[[120 137 144 125 140 112 143 140 116]
 [119 141 138 126 139 109 147 142 124]
 [118 145 137 127 137 107 148 142 123]
 [118 144 137 127 138 108 148 142 123]
 [117 148 137 127 135 106 149 142 121]
 [119 144 136 127 138 103 152 143 124]
 [118 146 137 127 136 107 148 142 122]
 [115 151 138 127 133 105 149 141 118]
 [118 145 137 127 136 107 148 142 123]]
:
[[120 119 118 118 117 119 118 115 118]
 [137 141 145 144 148 144 146 151 145]
 [144 138 137 137 137 136 137 138 137]
 [125 126 127 127 127 127 127 127 127]
 [140 139 137 138 135 138 136 133 136]
 [112 109 107 108 106 103 107 105 107]
 [143 147 148 148 149 152 148 149 148]
 [140 142 142 142 142 143 142 141 142]
 [116 124 123 123 121 124 122 118 123]]

[[138 135 125 153 139 138 128]
 [122 131 136 131 104 110 141]]
:
[[138 122]
 [135 131]
 [125 136]
 [153 131]
 [139 104]
 [138 110]
 [128 141]]

[[106 148 145 129 133 119 125 132 123 128 129 118 127 129]
 [121 137 138 129 128 125 127 131 126 132 128 124 127 131]
 [112 145 143 129 132 121 126 131 124 131 128 120 126 130]
 [101 153 150 129 135 115 123 132 122 125 129 116 128 127]
 [126 133 134 129 127 126 127 131 127 132 127 126 128 131]]
:
[[106 121 112 101 126]
 [148 137 145 153 133]
 [145 138 143 150 134]
 [129 129 129 129 129]
 [133 128 132 135 127]
 [119 125 121 115 126]
 [125 127 126 123 127]
 [132 131 131 132 131]
 [123 126 124 122 127]
 [128 132 131 125 132]
 [129 128 128 129 127]
 [118 124 120 116 126]
 [127 127 126 128 128]
 [129 131 130 127 131]]

[[121 128 117 127 122]
 [135 136 133 126 117]
 [120 120 122 130 138]
 [144 132 149 129 134]
 [124 130 120 126 120]
 [128 128 128 128 128]
 [139 130 142 129 132]
 [136 131 138 128 128]
 [138 127 143 130 138]
 [117 126 114 127 124]
 [122 131 116 126 116]
 [129 124 133 130 139]]
:
[[121 135 120 144 124 128 139 136 138 117 122 129]
 [128 136 120 132 130 128 130 131 127 126 131 124]
 [117 133 122 149 120 128 142 138 143 114 116 133]
 [127 126 130 129 126 128 129 128 130 127 126 130]
 [122 117 138 134 120 128 132 128 138 124 116 139]]

[[144 155 120 118 129 135 120 130 125 128 102]
 [134 153 127 124 135 114 114 126 119 136 111]
 [123 125 116 145 145 128 145 112 129 112 140]
 [136 117 137 118 114 127 127 139 133 131 133]
 [120 126 119 140 136 157 144 120 134 119 130]
 [142 133 122 121 114 154 129 149 131 123 117]
 [154 132 123 112 114 139 129 143 134 120 118]
 [116 116 138 121 116 142 124 129 132 138 125]]
:
[[144 134 123 136 120 142 154 116]
 [155 153 125 117 126 133 132 116]
 [120 127 116 137 119 122 123 138]
 [118 124 145 118 140 121 112 121]
 [129 135 145 114 136 114 114 116]
 [135 114 128 127 157 154 139 142]
 [120 114 145 127 144 129 129 124]
 [130 126 112 139 120 149 143 129]
 [125 119 129 133 134 131 134 132]
 [128 136 112 131 119 123 120 138]
 [102 111 140 133 130 117 118 125]]

[[131 108 106 107 136 106 136 143 137 143 133]
 [113 155 145 145 118 149 115 148 155 112 112]
 [144 140 124 125 110 120 117 151 155 111 145]
 [150 118 115 115 142 108 106 137 147 142 151]
 [108 124 118 109 102 120 151 150 148 104 110]]
:
[[131 113 144 150 108]
 [108 155 140 118 124]
 [106 145 124 115 118]
 [107 145 125 115 109]
 [136 118 110 142 102]
 [106 149 120 108 120]
 [136 115 117 106 151]
 [143 148 151 137 150]
 [137 155 155 147 148]
 [143 112 111 142 104]
 [133 112 145 151 110]]

[[123 131 102 129 135 125 117 142 142 130 134 146 142]
 [113 116 113 120 133 122 125 129 145 117 128 142 140]]
:
[[123 113]
 [131 116]
 [102 113]
 [129 120]
 [135 133]
 [125 122]
 [117 125]
 [142 129]
 [142 145]
 [130 117]
 [134 128]
 [146 142]
 [142 140]]

[[137 131 111 133 109 113]
 [131 110 134 120 114 146]
 [111 134 106 127 130 115]
 [123 104 119 135 144 126]
 [133 100 128 135 124 122]]
:
[[137 131 111 123 133]
 [131 110 134 104 100]
 [111 134 106 119 128]
 [133 120 127 135 135]
 [109 114 130 144 124]
 [113 146 115 126 122]]
